In the data rows, the value 128 means zero.
In the table below, every row is followed by its label. The labels come from one hidden rule.
[ 67 128 162 137 149 116 142 134 164 124  94 130 119 152 106 142] h
[183 183  16  14  94 102  80  72  74 225 102 221 132 141  64  30] e
[116  67 133 140 115 120 119 138 110 101  99 173 136 146  93 150] e
[114 162 111 159 128 113 118 170 101 116  95 119 146 147 103 151] e
[ 99 139  90 144 101 104 125 121 165 118  92 123 133 151  67 163] n
[128 144  61 101 131  88 108  82 157 125  81 167 133 181  53 130] n
[106 137 179 171 132 154 169 181 147 107 150  81 131 100 176 144] h
[117  84 128 111 135 135  99 115 124 114 159 167 148 165 138 128] n
[108 164 148 123 172 110 172 114 141 119  75 121 128  92 143 125] h
[120  86 153 160 148 121 133 190 125 118 148 107 148 133 145 123] e
[137  90 112 159  96 122 126 179 109 106 161 120 155 139 149 155] n
[ 73  85  71 112 120 100 128 137 229  84  66 168 117 171 103 152] n
[ 80  94 138 125 142 103 144 143 166  80  71 168 103 151 135 166] h
[113 131 122 165 153 141 153 140 139 120 107 125 130 107 112 154] h
[105 140 158 130 150 126 133 147 126 120 118 141 106 128 159 126] h
[ 92 162 180 142 181 142 167 112 142 129 118  95  91  90 156 122] h
[ 48 105 114 139 142 107 147 141 150  91  66 154 134 149  87 161] h
[ 86 162 200  95 180 135 172  81 103 128  90 124  69  92 193  89] h
[154 108  99  99 122 133 107 122  76 127 160 138 144 154 126 192] e
[128 120 141 119 137 123  93 146 173 124 117 145 127 144 126 135] n
[149 112 131 134 137 113  83 147 132 110  55 141 128 144 133 147] e
[124 132 189 180 137 142 157 191 131 117 147  94 124  85 169 144] h
[110  87 134 142 131 141 142 120  84 130 147 124 127 124 175 142] e
[129 135 106 129 126 139 133  86 122 139 121 113 107 125 107 102] n
[ 79  96  81 148 165  94  98 146 181  77 105 126 129 176 112 169] n
[ 70 114 140 165 131 114 137 135 200  92  57 129 124 161  61 176] h
[110 144 172 173 120 132 170 159 146 117 119  92 133  91 147 165] h
[193 230 115  85 114 142 151 103 109 219 194  41 118  38 151  78] n
[172 158  91  68  88 121 107  95 105 192 145 184 146 124  94  63] n
[168  96  93 142  92 113  93 181 136 115 128 131 154 155  87 159] n
[210 177 120  42 162 159 129  60 124 212 155  75 104  66 159  32] n
[138 144 153 121 127 158 137 106  64 148 173 107 134 104 151 110] e
[154 170 211 125 142 179 152 131 119 127 164  40 114  63 168 107] h
[163 227 134 168 135 152 144 106 111 185 148  65 122  53 123 102] e
[124 173 255 148 159 162 213 173 100 110 145  53  73  57 216 112] h
[151 138 129 148 132 127 144 150 146 116 114 119 133 131 119 194] e
[ 84  93  82 143 113  95 131 117 168  84  59 152 141 171  61 166] n
[132 102 163 164 111 129 129 190 136 103 164  87 149 104 161 143] n
[149 119 127 101 158 143 108 101 118 118 104 170 114 154 162 112] e
[181 244 128  47 132 153 159  69 127 225 203  54 115  52 177  39] n
[102 185 217 149 143 144 195 121 117 153 116  67  91  73 159 120] h
[101 115 169 147 143 135 162 154 127 104 111 129 110 110 151 142] h
[126  69 115 171 134 104 144 162 173  95 134 126 141 144 100 172] n
[110  61 111 154 113  93 120 162 173  79  87 159 153 168  90 170] n
[158 148  83 100 103  99  86  90 101 151 128 167 139 147  78  96] e
[119 100 188 137 149 139 154 154 136 107 136 116 134 116 167 138] h
[104  97 127 147 139 129 113 123 151  94 101 140 134 151 133 185] h
[113 135 163  82 157 148 148  85 108 149 150 151 113 111 189  83] h
[127  80 155 104 131 143 123 120  75 105 131 158 128 169 168 124] e
[161 131  91  86 151 116  77  78 107 132 115 162 137 165  92 102] n
[166 163 207 113 147 155 152  80  47 134 154  97 101  83 179  99] h
[113 122 156 123 134 164 130 101  95 143 138 121 120 109 181 100] h
[100 107 183 166 137 149 172 174 145 106 166  85 132 113 176 156] h
[ 89 130 150 196 255 109 168 140 171  80   0 105 110 113  76 181] h
[159 135 127 129  94 142 113 146 116  81 207 120 154 146 152 129] n
[145  99  93 145 122 111 114 145 130 106 133 120 124 143 109 162] n
Which label does each new row get?
[165 157  70  96 120 127 127  87  97 180 158 153 134 155  84  93] e
[ 77 156 111 198 119 107 141 155 181 144  56 114 112 130  42 184] e
[195 143 184 102 158 167 144 103  97 154 175 115 104  84 192  90] e
[109  95 138 120 120 145 113 160 121 124 171 137 150 143 133 131] n
[113 156 148 161 139 148 149 134 125 126 127 115 119  89 133 139] h
[192 167  87 109 109 116  95  79  91 181 171 142 147 115 104  94] e
[148 158  58  88  93 105  78  39  92 157  84 181 126 158  75 100] e
[117 138 156 181  95 147 119 197 122 135 160  93 132  89 181 146] h
[103 159 189 124 143 158 158 111  77 179 149  87 105  84 176 101] h
[ 99 144 123 155 103 116 150 151 132 116  92 128 128 136 106 154] h
[133  62 105 127 102 128 107 136 123 103 163 119 143 166 123 138] n
[107 118 157 153 170 129 161 148 119 116  91 128  94 142 147 144] h
[127 147 157  87 184 161 148  87  97 174 121 117 123 107 151  89] h
[158 154  93  93 139 122  96  87  86 168 142 147 133 140  97  97] e
[119 156 172 156 139 187 161 174 120 150 208  48 127  60 188 110] h
[118 128 152 157  29 149 137 156 121 109 127 110 135 117 146 144] h
[ 88 161 139 180 102 130 151 177 139 115  91 108 124 109 104 159] h
[ 82 155 128 156 141 136 138 118 139 138 104  95 110  87 131 121] h
[ 41 191 195 206  98 132 209 167 149 121 101  53 117  51 102 160] h
[ 59  99 110 178 118 110 138 166 180 103  95 122 136 143  90 179] n
[143 127 160  80 181 174 138  88  74 143 165 163 123 112 201  76] e
[109  99 124 151 116  92 132 141 186  78 103 152 131 133  92 156] n
[142 101 109 130  78 139  92 147 115 116 175 125 145 147 124 134] n
[129  97 131 149  92 139 106 141 126 119 178 120 149 152 143 143] n
[124 106 154 148 131 135 136 152 143 120 115 131 103 128 158 146] h
[105 106 138 126 113  82 130  92 149  93  96 174 128 175  92 140] n
[ 96  83 108 121 127  89 107 125 165  87 125 179 143 189 125 145] n
[ 94  94 139 140 125 108  96 146 131 122 112 156 138 154 112 146] n
A new table starts here. Its rows get labels from a new hidden rule, each label after its row.
[179 141 198 210 107  96 155 155  43 223 161  87  59  87 208  98] E
[132 187 180 198  63 177 140 137  78 226 171  83  72  84 204 183] E
[167 131  61  74 161 127  82 101 205  93  97 188 215 160 110 164] O
[188 109  50  80 178 106  95 108 182 123  93 188 195 134  77 148] N
[137 104 107 105 141 128 145 126 134  90  99 135 139 152 118 121] O
[131 115 149 119 129 114 144 119 118 129 105 114 102 162 136  74] E
[126 107 142 109 119 110 153 133 115 121 108 111  97 146  81  80] N
[111  99 146 139 111 107 125 141 109 139 123 118  89 155 115 115] G
[ 90 139 119 106  99 172 154 153 117 126 117 103 100 137 108 155] N
[143 118 124  96 136 107 149 140 117 129  93 130 103  95 109  99] O
[135 151 185 191 100 157 182 151  55 253 161  77  61  56 156 124] E
[ 84 152 110 106  99 179 151 156 108 135 122 114 127 129  97 143] N
[185 110 102 100 186 117  87 112 192 107 103 194 188 143 109 107] O
[132 120 177 204 131 105 159 123  68 163 200 106  97  73 172 143] G
[150 127  96 119 177  84  96 118 180 133 116 190 174 171  96  95] N
[ 99 135 138 113 159 121 126 122 132 113 123 127 127 148 118 118] G
[120 141 156 190 133 134 130 128  97 167 194 116 132  74 185 172] E
[174  96  85  89 185 119  93 109 162 121  87 195 184 143  77 170] N
[144 135 148 170 133 139 139 115 102 147 178 124 131  41 190 184] E
[ 98 117 135  89 102 162 156 155 107 165 136 106  73 145 113 122] G
[165 186 235 255  76 103 146 114  46 250 245  67  50  30 255 108] E
[194 110  85  94 189 110 111 114 170 151  75 186 163 137 108 112] O
[138 111 118 108 126 119 149 140 118 139  87 122 108 142  94  79] N
[115 135 184 142  79 111 161 171  81 118 102  58  56 146 171  59] E
[ 90 113 119 107 132 127 125 127 143  73 102 131 158 154 122 149] O
[129 122  77  93 148 135 130 119 156  70 100 132 165 116 108 177] O
[133 137 122 149 145 152 142 120 111 121 231 126 149  54 175 237] G
[ 69 189 155 180  75 199 154 165  80 195 234  90 100  65 183 223] G
[212 115  98  91 175 112 101 109 179 151  70 179 160 148  81 109] N
[ 99 108 127  98 135 115 143 148 120 120 131 132 126 131 113 116] G
[181 112 101 108 181 100  88 124 170 149  87 179 160 151  90  97] N
[ 72 134 135 114  90 153 117 144 118 116 132 109 103 140 104 154] G
[116  96 139 103 113 125 116 129 140 116 133 117 128 154 126  83] G
[126 122 132  99 142 128 131 141 141  98 120 123 141 133 116  95] G
[115 110 125 106 136 122 136 131 119 118 134 122 127 145 112 114] G
[179 119  79  89 182 109  94  89 194 121  96 195 183 124  85 137] N
[195 112  82  94 182 103  87  83 184 116  97 184 186 147  94 141] N
[118 121 100  84 138 160 150 138 121  87 104 129 131 136  85 136] N
[152 116  95 113 170 110  89 113 197 129 103 189 171 157  87 118] N
[182  95  99 124 169  83 127 102 173 147  90 191 148 135  93  94] N
[144 137 139 169 129 132 151 120  89 141 160 122 128  43 178 182] E
[ 74 129 121 112 129 124 111 122 140  84 114 128 169 146 124 136] E
[190  93 119 115 188  85 130 125 122 179  91 181 127 134  79  63] N
[119 192 248 255  33 174 130 135  38 249 255  59  59 105 243 162] E
[105 127 116 111 136 128 109 114 166  75 127 127 150 134 136 142] E
[120 116 149 131 128 115 145 130 126 121 129 116 132 142 105  71] G
[154 107 140 105 137  97 120 138  99 135  96 116 101 163 123  73] O
[132 140 180 214  79 104 146 134  70 118 169  59  78  81 233 127] E
[148 141 161 178 133 132 126 114  91 152 183 116 120  59 178 162] E
[103 128 121 113 129 148 119 124 137  89 125 114 152 144 114 107] G
[  9 172 188 146   4 205 148 167  62 137 153  34  44 168 156 142] E
[ 57 138 186 220  56 130 147 144  53  96 232  60  94  69 237 163] E
[ 74 157 137 126 114 152 141 142 115 125 154 104 113 154 119 125] G
[120 115 153 123 126  96 133 146 103 134  84 116  98 158 113  87] O
[192 117  78  97 176 128  96  88 186 113  71 184 192 150  98 125] O
[110 149  98  97 137 131 118 134 148  66 123 135 159 136 109 131] N
[ 99 139 146 113 106 136 148 144  93 162 129  96  83 130 117 102] G
[139 134 107 103 146 109 144 135 159  84  94 137 143 112 120 157] O
[178 106  80 106 187 116  90 116 189 124  91 187 190 137  86 124] N
[178 137  92  96 177 119  84  86 180 124 102 185 180 149  82 141] N
[151 143 131 102 123 129  94 126 134  75  95 108 137 156 155  91] E
[132 123 143  96 116 126 102 140 140  93 107 121 143 134 124 105] O
[186 113  78  99 196 104  86 100 174 125  97 191 185 139  79 130] N
[101 165 131 166 101 150 161 139  90 171 192  97 107  76 174 214] E
[192 139 187 188 123  99 159 132  71 198 165  95  72  75 198 172] E
[ 99 117 142  95  94 152 156 165 110 175 119 103  85 146 112 116] G
[ 66 168 217 218  54 154 156 146  69 146 215  37  53  90 221 143] E
[123 125 144 186 132 159 151 131  98 155 201 112 122  61 169 176] G
[112 101  99 104 132 107 125 129 154  76 121 136 150 133 126 139] E
[ 48 152 124 126  97 157 153 133 111 151 152 115 109 136 109 137] G
[ 75 134 138 115 136 126 132 119 125 104 129 120 128 146 119 105] G
[117 107 166 129 124 104 124 143 115 129 101 111  93 151 127  66] E
[106 113 143 124 126 131 128 107  88 136 124 120 116 161 112  90] G
[109 121 147 136 121 111 121 140 125 126 120 118 121 146 102 146] G
[158 121  74  84 145 140 135 111 151  80  95 138 163 124 113 171] O
[129 141 135 189 130 138 152 131  95 140 168 114 128  57 190 163] E
Here are more rows. What is the label of each one?
[ 83 156 183 216  55 139 168 130  52 147 186  45  66  71 221 151] >> E
[ 75 144 138 108 102 155 152 155 125 127 151 117 103 152 112 141] >> G
[127 149 167 129  81 132 142 167  98 105 140  96  73 164 121  82] >> G
[ 91 122 119 112 128 136 110 117 144  90 125 130 133 125 109 151] >> G
[ 81 180 179 186  46 185 144 135  68 182 223  94  94  83 188 199] >> G
[113  81 101 111 142 114 139 139 139 113 102 139 129 145 119 127] >> O
[197 105  96 113 168 101 128 103 186 156  88 188 158 139  89  93] >> N
[188 100 120 132 167  87 125 132 149 183  94 179 135 114  88  48] >> N
[143 123 120 136 123 101  96 106 156  90  78 119 125 171 162  57] >> E
[113 109  86  90 149 138 133 120 143  53 120 138 164 109  90 177] >> N
[ 75 158 145 108  88 174 123 123 129 132 140 106 102 148 112 135] >> G
[ 26 200 183 129   0 197 177 179  42 206 138  14   7 178 173 121] >> E
[129 122 105  82 135 151 115  95 140  68 105 133 155 127 120 155] >> O
[ 85 144 138 116 107 160 115 141 121 118 146 110 114 156 120 125] >> G
[176 146 160 186 129 127 134 136  89 165 170 103 100  83 185 129] >> E
[103 188 176 212  61 190 150 157  87 223 208  84  73 101 201 166] >> E
[136 112 117 110 137 133 159 119 138 102  98 134 139 135 112 124] >> O
